In the rows, zero is written as 128.
Each path below is one point turned by a fixed rotation once a step. After each direction that follows a path, write how fast that rotation turns it, in degrees a step (0 if it stays still).
Each turn is a multiple of 5 degrees from 10 to 175, or 0.
Each row of a path follows its step; steps can be skipped.
Rotation 1:
step 0: 100  129  155  125  109  143  153  133  145  135  122  136  131  86  130  131  183  133  115  141  121  131  153  145  122  149  130  134  116  133  142  131  113  156  134  138  134  130  138  108  121  148  138  127  137  171  146  146  108  136  170  143
step 1: 143  119  107  106  114  123  148  107  128  124  103  89  132  156  135  103  138  136  97  148  111  135  92  161  119  154  118  118  99  123  102  117  130  152  153  137  126  127  147  160  130  142  150  122  115  146  134  138  138  123  110  123
step 2: 128  113  112  158  111  133  132  110  158  134  119  144  141  150  143  137  135  105  129  125  124  141  126  128  142  136  121  96  113  139  118  173  100  168  130  117  131  106  122  96  109  115  135  131  161  147  146  150  105  126  134  151
step 3: 160  105  136  138  123  88  132  147  153  115  98  98  127  145  130  120  116  151  126  114  139  116  125  158  146  166  108  146  111  134  122  157  141  117  147  123  110  131  166  127  112  134  120  125  101  128  122  128  121  120  160  142
step 4: 120  102  152  138  126  128  154  111  119  141  124  108  134  136  167  115  136  95  116  132  181  91  122  136  153  128  136  97  114  129  124  154  138  125  126  128  149  142  123  119  141  116  132  121  173  111  137  134  136  132  139  140
step 5: 114  129  149  174  110  104  127  132  153  127  120  96  144  101  150  131  146  151  110  147  134  121  139  143  129  131  108  141  128  160  129  131  118  95  148  140  81  133  112  134  143  145  137  126  124  137  154  116  98  120  131  125
step 8: 151  127  152  112  102  143  131  129  96  124  112  117  123  121  102  139  148  131  122  118  159  112  128  158  138  145  106  176  107  151  147  137  101  137  110  143  110  136  147  137  117  100  123  111  135  142  102  127  153  127  132  146
step 10: 149  123  139  122  121  138  116  134  153  127  153  91  136  130  153  128  140  169  142  137  118  140  99  151  123  125  97  142  120  140  143  139  76  157  108  138  101  127  106  143  126  135  132  144  152  144  118  124  124  127  118  153
step 11: 149  118  128  127  138  159  132  114  159  118  110  123  126  125  127  113  124  135  134  123  140  128  129  124  141  133  132  111  77  145  116  116  152  143  113  124  138  112  150  83  124  182  118  115  132  143  113  109  134  110  124  167
step 12: 138  101  109  104  116  116  122  141  162  122  145  96  136  115  131  107  142  130  144  155  144  109  132  163  136  127  109  114  103  122  97  128  121  122  133  137  123  141  100  103  116  87  118  168  123  112  124  149  132  116  123  146
step 13: 144  153  123  175  110  129  142  124  146  124  88  134  130  109  118  120  159  126  124  104  138  108  155  164  151  141  148  115  119  140  106  129  107  139  121  142  112  154  124  113  141  149  124  114  150  121  98  116  156  135  126  137
step 15: 134  125  125  134  142  133  118  150  123  136  122  121  158  118  180  154  145  100  118  107  135  159  137  171  131  136  139  116  133  143  133  126  94  144  112  113  105  127  138  130  142  136  125  123  136  94  111  119  117  129  105  165
134  138  124  138  122  126  118  125  132  132  130  138  136  124  123  126  132  133  123  128  134  125  130  126  127  125  122  137  134  129  135  132  121  123  134  125  131  125  128  124  127  133  135  125  129  138  122  126  131  125  133  138 : 135
131  124  116  121  132  129  121  125  136  126  125  138  132  139  135  134  123  124  126  129  128  135  131  123  125  128  118  134  123  131  124  128  130  132  123  133  125  119  129  124  128  131  126  126  122  125  130  127  120  128  118  135 : 80
128  124  135  137  126  118  127  123  131  122  134  134  125  133  129  132  131  124  131  125  124  124  127  136  134  135  119  119  132  125  122  124  127  123  139  125  134  131  125  126  133  134  123  121  126  119  130  134  128  130  124  137 : 35
134  125  137  119  126  130  128  123  118  132  132  138  126  117  124  132  134  128  134  125  125  129  125  131  118  130  125  131  133  136  130  126  132  135  131  125  129  128  135  133  127  127  131  128  127  136  130  131  120  131  114  128 : 40
117  121  118  127  129  125  122  131  127  131  120  134  131  128  133  123  134  126  127  130  119  126  125  140  132  130  130  124  136  125  131  135  131  130  128  130  133  124  139  128  130  131  139  126  126  128  126  132  121  132  135  122 : 20
138  122  124  120  125  128  132  124  127  123  130  127  131  121  127  137  124  127  126  138  124  124  134  121  137  127  126  122  131  127  130  125  130  130  133  123  111  124  128  129  129  132  136  125  134  124  122  132  131  133  136  130 : 0
132  127  127  133  124  130  120  135  127  134  133  122  128  129  124  127  120  124  131  128  121  139  116  128  135  125  132  119  127  132  129  126  126  128  124  113  126  121  132  128  120  131  121  123  125  131  125  128  121  123  128  131 : 85
